128 stands for zero in the data rows.
Here are some points:
[209  74  93 111 109 163  97 159 160 164 131  99 121 119 111 104 103 135 146 162 176 171 116 194  85 121 115  59 125 145 136]
[154 119 136  64 136 136  84 164 149 159 143 147  92  59 159  90 147  94 186 205  76 202 135 192  80  75 126 142  83 142 111]
[177  93 101 108 127 153  78 156 161 118 147  91 108 107 139  79 128  92 155 193 109 239 142 201  83  93 137 101 126 155  93]
[ 97 152 150 120 161  90 155  94  99 130 168 143 110 149 173 154 139 121 151 101  99 114 132  86 152 100 118 159 147 110 137]
[180  93 101  97 153 115 102 153 170 149 140  95 114  73 180  93 139 120 164 227  59 212 144 184  91  80 168 124  70 115 121]
[127 164 155 181 119 134 203 115 105  78 166 154 144 182 131 139 150 128  80 118 154 108 120  65 133 131 119 118 185 125 138]
[194  71  95 157 101 188 138 165 161 117 148  76 135 178  93 112 137 102  74 136 175 188 107 163  97 136 118  51 180 148 146]
[ 82 146 147 170 141 129 129 104 111 132  99 141 145 142 107 152 127 122  98  41 148  51 142  82 145 153 103 144 120 118 143]
[184 124 106 160 117 166 181 175 184 130 152  75 132 156 104 133 134 120 127 154 181 166 116 127 115 112 136 105 165 147 138]
[149  91 122 130 104 175  92 147 163 183  97  79 161 106  70 126  94 127 104  92 186  89 116 162 116 163 129  91 127 119 146]
[103 109 136 112 113 148  77 105 103 159  81 130 141  80 109 112 113 153  94  69 143  54 119 109 142 185 125 154  88  96 134]
[193 150 137 183 115 172 167 139 145  95 160  79 133 167 107 142 136 123  74 158 192 195  94 102 140 106 150 109 192 147 175]
[ 93 102 135  75 103 126  48 117  93 167  63 161 126  77  98 136  61 159 104  70 139  34 137 163 138 182 149 139  87 103 121]
[121 133 146 164 136 123 212 116 115  67 131 156 146 203  99 157  88 170  75  96 207  62  95  63 135 165 132 144 189 106 139]
[132 104 130 137 102 167 136  89 104 180  93 112 159 112  57 138  71 154  89  94 217  48 101 145 132 161  90 101 138  89 149]
[ 80 190 157 148 138 130 172 106  82  94 149 192 139 180 116 159 127 128  91  60 112  62 137  42 169 182 139 164 148 113 148]
[121 156 167 115 139 132 150 111 114 120 161 140 150 142 132 145 155 140 116 101 120 113 132  74 141 128 134 171 165 105 146]
[ 90 173 148 130 144  91 142 105  94 105 161 173 112 109 197 108 159 134 153 134  84 104 157 109 145 132 158 194 111 113 108]
[139 119 116  69 135 106  65 130 101 134 156 157 101  95 167 111 143 122 158 142  69 177 136 150 125 116 112 139 101 118  95]
[ 94 155 166 142 130 114 126 105  96 115 112 127 144 155 111 129 144 140  90  60 115  99 136 100 131 165 105 161 121 103 117]
[125  86  79 104 131 135  63 167 194 149  95  75  96  77 112 101 110  82 157 157  95 197 169 211  88  87 112  87  77 123  98]
[164 122 136 165 132 144 147 142 118 119 141 104 146 168  76 142 117 131  97 109 196 119  97 136 149 147 107  94 179 146 164]
[133  61  75 126  89 168  62 112 120 201  62  78 147  74  33 143  75 122  95  79 234  86 129 190 116 182  82  68 101  97 153]
[113  80 122 108  98 152   9 105 121 165  49 106 136  57  69 104  78 128 113  79 166  81 129 183 109 194  88  81 100  98 101]
[151 184 140 143 132 105 202 117 134 107 164 127 133 159 173 126 186 136 177 162  77 187 141  87 130  64 132 152 135 149 139]
[108 132 124 112 119 121 122 129 112 128 102 137 137 118 131 140 127 148 108 117 136 111 137 121 138 130 155 139 126 100 112]
[107 193 168 160 168  92 190 141 151  96 171 144 125 151 196 142 155 113 159 142  77 163 154  99 132  61 140 170 149 162 114]
[116 179 159 123 161 100 165 110 125  82 208 154 121 156 169 131 153 122 157 179  77 174 161  84 140  76 162 185 135 126 120]
[ 75 116 133  95 136 111  65 103  96 150  97 148 126  52 157  85 107 151 153 106  86  63 152 130 165 157 146 183  77 101 100]
[ 63 196 174 143 116  90 140 103 110 112 162 178 128 154 154 137 154 118 135  80 102  56 175  70 166 148 129 181 138 136 115]
[ 67 152 144 102 156  92 114 124 135 123 124 182 110  97 184 120 145 114 181 137  56 129 162 104 119 108 140 190 108 120  85]
[211 141  85 174 141 137 225 139 169  81 213  88 108 193 119 122 156 121 132 181 181 170 116 109 154  83 137 123 193 167 157]
[181  41  73  71 129 138  95 153 169 156 136  83 113 127  98 103 130 132 153 182 128 184 124 172  77  95  95  51 138 137 125]
[ 46 153 176  95 130  81  58  99  97 127  84 185 124  75 179 103 138 156 137  97  52  87 156 122 140 138 147 217  76  98  80]
[107  94 159 100 123 118  87  99 115 174  68 122 129  85 127 113 102 162 113 111 115  72 133 148 116 194 143 120  50 102 130]
[187  99  88 160 128 185 159 156 164 132 128  59 137 166  68 121 100 119 115 163 195 168  91 167 115 117 102  64 163 165 137]
[ 67 200 181 179 136  91 181 108  78 116 122 177 130 159  99 169 116 135 106  57 143  42 127  44 165 170 128 193 154 136 131]
[181 173 118 151 129 129 142 151 130  93 178 120 112 123 176 128 157 114 132 197  95 239 112 132 127  58 173 129 156 143 155]
[ 99 120 148 149 126 120 142 103 117 166  82 104 158 119  91 130  91 179  83  97 148  63 118 115 125 194 145 116  98  94 144]
[141  91  96 117 126 133  84 166 163 146 146 108 100  96 100 114 118 100 153 146 136 161 132 177 109 120 105 105 126 158 108]
[108 171 122 137 155  91 177 138 174 103 169 112 105 149 159 127 157  98 171 184  59 198 170 123 123  68 143 143 109 133 117]
[ 90 126 159 154  91 158 124  83 120 115  89 120 154 143  44 140 109 147  43  62 227   7 120 126 140 196  93 102 141 133 151]
Here are 12 more points, each followed by its number:
[123 142 117 131 142 118 149 119 127 125 160 150 104 123 165 136 140 114 161 141 115 139 135 110 134  70 110 133 149 150 123] 0
[ 98 168 136  99 158  93 101 123 101 128 131 191 111  96 162 136 111 128 176 133  73 153 147 103 144 101 148 169  84 116 120] 1
[154 131  92 161 105 140 185 122 148 126 158 102 142 157  95 146 144 125 112 152 172  97  94  76 134 113 118  87 165 153 151] 2
[152  72  91  62 139 137  26 142 139 144 119 111 120  68 159 101 127 116 175 152  93 195 146 187 120 106 131 119  98 114  96] 3
[214 101 106 154 122 139 189 174 192 117 164  58 116 187 121 111 145 154 126 190 157 174 105 158 114 101 138  81 149 173 145] 4
[130  77  97  66 117 132  62 132 157 182  83  88 120  78  96 119 136 111 141 142 117 155 133 181 113 122 105 102  82 151 123] 5
[146 134 114 186 119 159 204 127 172  93 166  58 159 203  78 138 142 132  77 129 220 141 107 112 144 125 126  83 192 126 172] 6
[147  83 104 106 112 132  64 125 134 149  88  96 130  81 131 113 120 142 143 158 144 141 134 193 128 139 134 107 106 124 123] 7
[ 56 153 154 130 121  94 150 118 133 134  95 122 129 130 109 141 118 134 113  87  94  78 170 116 149 148 119 157  87 102 115] 8
[124  74  92  93 118 115  33 121 117 155  98 149 106  71 151 104 124 129 142 123 127 129 139 191 109 123 121 126  82 114 112] 9
[ 85 113 142 135 141 133  85 124 111 163  80 136 125  89 107 123  70 139 136 104 127  99 127 142 150 205 125 157 106 111  92] 10
[162  91 114 154 135 138 152 145 160 140 133  95 142 178  84 128  99 127 122 164 184 163 110 155 103 140 129  95 175 176 118] 11
Which of these numbered points is nearest to each point below, ignoring the 3 directions in which the first points spread most? Its number follows each.
[ 85 138 141 100 150 105 113 122 134 114 143 125 130 110 164 112 145 122 146 139  69 153 155 130 146 106 152 156 114 120 121] > 6
[ 41 118 159  88 121  92  74 103 137 165  61 126 132  73 105 128 100 134 145  72  86  65 156 168 133 164 121 140  51  85  95] > 8
[121 173 132 155 150  99 211 143 177  95 159 103 116 167 132 135 141 104 150 160  83 191 149 117 120  72 132 145 142 127 127] > 8
[136 177 121 151 128 128 139 124 109  97 140 148 120 128 111 140 137 136 125 135 117 123 130  54 147 142 139 148 118 131 144] > 1
[ 53 197 177 146 130  69 187 100 105 126 140 187 112 136 172 147 135 142 129  84  89  71 161  60 145 139 153 203 107 124 104] > 8
[103 131 136 145 104 141 133 124 128 192  74 101 182 127  71 166 112 150  90  71 197  41 121 134 144 167 104  96 113 128 150] > 5
[134  85 121 118 125 113  93 119 135 138 105 152 126  98 112 106 158 137 134 119 152 104 147 155  88 128 122 129 100 108 104] > 9
[ 59 136 162  82 130 103  86 110  98 160  77 182 122  85 185 123 148 126 139 109  30  80 139 113 138 120 122 185  80 121  93] > 5
[102  81 141 138 114 148  63 122 127 152  79  93 130 131  79 119 108 137  74  61 158  96 131 167 125 186 100  98 116  96 140] > 6
[118 136 125 118 129 120 152 110 113  98 122 135 140 158 144 137 109 154 147 136 133  77 115 116 151 135 141 138 146 125 131] > 7
[110 140 127 131 134 129 116 113 119 119 125 130 119 112 115 118  98 132 135 133 131 121 122 121 138 192 122 166 125 102 105] > 10
[107 153 124 176 110 126 210  94 111 128 127 131 149 171  65 160 138 141  76  81 179  21  98  35 168 158 121 118 173 127 161] > 2
[ 49 133 169  94 121 100  84 120  98 153  66 165 147 120 136 150 111 150 110  79  86  65 137 136 120 156 152 170  79 118 104] > 11
[173 111 136 151 126 135 180 139 161 122 141  91 146 153 111 117 139 137 126 180 168 156 132 124 109 111 126 117 166 150 111] > 11
[177 138 118 202 120 110 216 119 165  87 176  75 122 189  50 156 161 141  85 135 236 137 120  67 104 105 112 103 196 127 172] > 6
[ 95 150 168 181 140 151 181 115 120 160 105 124 176 173 108 166 124 128  90  66 177  81 114 103 138 164 122 139 142 101 167] > 6
[180  82  86 140 102 158  60 132 150 160 112  91 121  97  70  97 131 129 109 114 182 123 127 184  98 162  95  52 112 128 137] > 9
[196  57 107 106  82 156  47 158 173 167 114  86 120  88  88  99 143 117 125 137 177 183 142 218  78 101 110  49 133 159 118] > 9
[172  77  91 134  81 166  56 136 153 162  90 112 143  94  75 117 131 108  99 121 182 134 140 188  75 157 111  45 115 148 117] > 9
Now 12 new points, numbered from 0 again:
[201 132 114 168 127 153 206 139 187  79 174 114 120 189 112 139 161 127 101 169 155 157 123  98  97  79 133  83 161 154 144] 0
[117 137 133 116 166 117 124 135 116 132 146 160 101 110 197 121 118 114 174 160  32 170 136 128 129  97 121 173 113 128 100] 1
[158  72  95 105 132 119  84 163 141 174 131 120 119 124 107 116 126 107 137 152 148 189 115 182 103 117 117 122 117 149 124] 2
[164 121 130 176 112 166 179 133 144 120 125  90 139 160  81 147 116 143  79  97 209 109  97  97 145 132 110  98 175 124 150] 3
[146 103  93  83 151 137  58 150 139 127 130 130 108  97 167  80 145  90 165 141  50 199 143 157 108  86 137 130  94 121  93] 4
[141 155 124 109 154 111 126 143 136  86 185 152  94 115 192  92 156  95 200 202  18 245 167 138 123  70 141 149 117 137  74] 5
[ 66 163 132 119 107  98 145  94  95 142 119 179 123  87 151 119 147 144 132 104  86  44 138  60 163 148 136 162 102 116 115] 6
[ 79 172 188 130 157  71 152 105  70 129 123 180 128 150 165 144 135 144 131  99  46  84 133  61 151 164 137 184 109 122  99] 7
[115 103 108 127 118 144 124 115 145 149  84 122 148 112  73 131 112 133 103 116 185  88 119 126 106 145 117 102 111 131 133] 8
[152  48  79  84 115 182  57 130 150 178  86  93 136  85  61 137  99 107 134 118 155 139 123 165  81 150 100  52 107  99 134] 9
[ 83 123 145  62 122 116  45 128 122 152  72 157 116  50 172  99 128 117 169 140  66 140 148 176 114 133 138 138  61  90  99] 10
[ 95 142 153  90 122 116  76 154 117 152  96 143 136 100 205  97 140 132 146 129  83 130 137 172 147 130 147 192  91 120 104] 11
Which of these numbered points is nearest to each point below, ignoring the 3 directions in which the first points spread most? Its number follows each.
[ 86 125 130  96 153 131  77 113 102 156 110 183 139  90 154 134 114 125 148  97  84  92 125 111 128 180 148 143  93 110 112] > 9
[134 143 150 169 125 147 156 116 121 122 138 112 124 141 103 144 113 134 105  90 170 115 110  83 151 148 132 136 155 112 148] > 3
[ 48 159 139 102 134  93 129  86  84 144 122 188 125  77 142 141 148 132 137 106  68  39 137  56 166 144 145 183  95  96 118] > 6
[169  50  96 126 125 181  85 151 161 167 106  69 121 117  90 120 103 110 137 138 156 154 105 206 100 135  78  56 125 134 128] > 1
[155 131 132 166  98 137 187 128 135  81 136  96 136 186  55 143 142 140  67 124 183 126 119  91 111 130  96  86 164 118 162] > 0
[ 94  62 129 125 111 158  31 110 111 185  66 120 143  82  88 116 109 130  78  49 158  54 113 173 100 215 100  93 119 115 107] > 4
[168  64 105  98 115 158  69 141 137 169  84  73 142 104  79  90  97 140 143 146 150 139 126 183  96 174 124  74  94 123 127] > 7
[ 66 156 155 119 147  79 143  82  91 104 129 172 117 138 157 118 150 139 118 119  53  57 144  84 166 122 171 190  98 121 108] > 0
[162 170 130 155 160 113 194 144 128  89 181 134 124 181 155 118 162 142 153 189  98 192 131  86 129  99 151 151 146 140 130] > 7
[152  70 107 128 102 189  47 136 131 141  87  85 121 100  75 103  86 126 112 123 182 142 115 188 106 166  85  44 133 117 102] > 5
[161 154 134 168 123 138 218 151 109  82 164 126 148 209  99 160 139 131  85 143 178 145  80  66 143 130 125 120 205 156 158] > 7
[205  84 104 129 139 173 106 148 172 145 138  75 116 112 102 105 133 108 142 164 163 213 119 164 104  98 118  78 150 137 141] > 3
[ 77 221 179 151 150  83 169 107  75 113 159 198 125 140 187 131 130 111 155 109  61  78 149  77 179 109 141 227 117 144 130] > 1
[147 143 127 143 163 150 204 126 151  92 165 146 136 155 141 151 143 116 140 196 115 169 112  76 118  93 162 134 164 158 116] > 8
[160 145 137 120 148  87 139 142 120 135 184 166 118 127 190 111 160  80 189 180  65 244 162 156  87  70 127 148 131 172 109] > 2
[111 117 117  50 116 134  44 144 130 160 124 149 109  44 166 108 142 101 191 174  44 183 137 184 122 105 139 125  88 134 103] > 10
[170 101  89  76 138 125  80 151 161  99 165 139  80  86 182  81 155 106 177 221  61 233 134 163  96  81 145 115 121 137  78] > 5
[120 133 118 116 142 129 129 130 151 109 143 145 118 132 146 107 148  98 147 150  89 156 123 125 130 108 133 140 156 145 107] > 4
[ 85  95 143  90 107 144  73 125  96 202  80 116 162 110  45 141  79 136 103  50 177  67 128 159 129 216 114 112 130 110 142] > 2
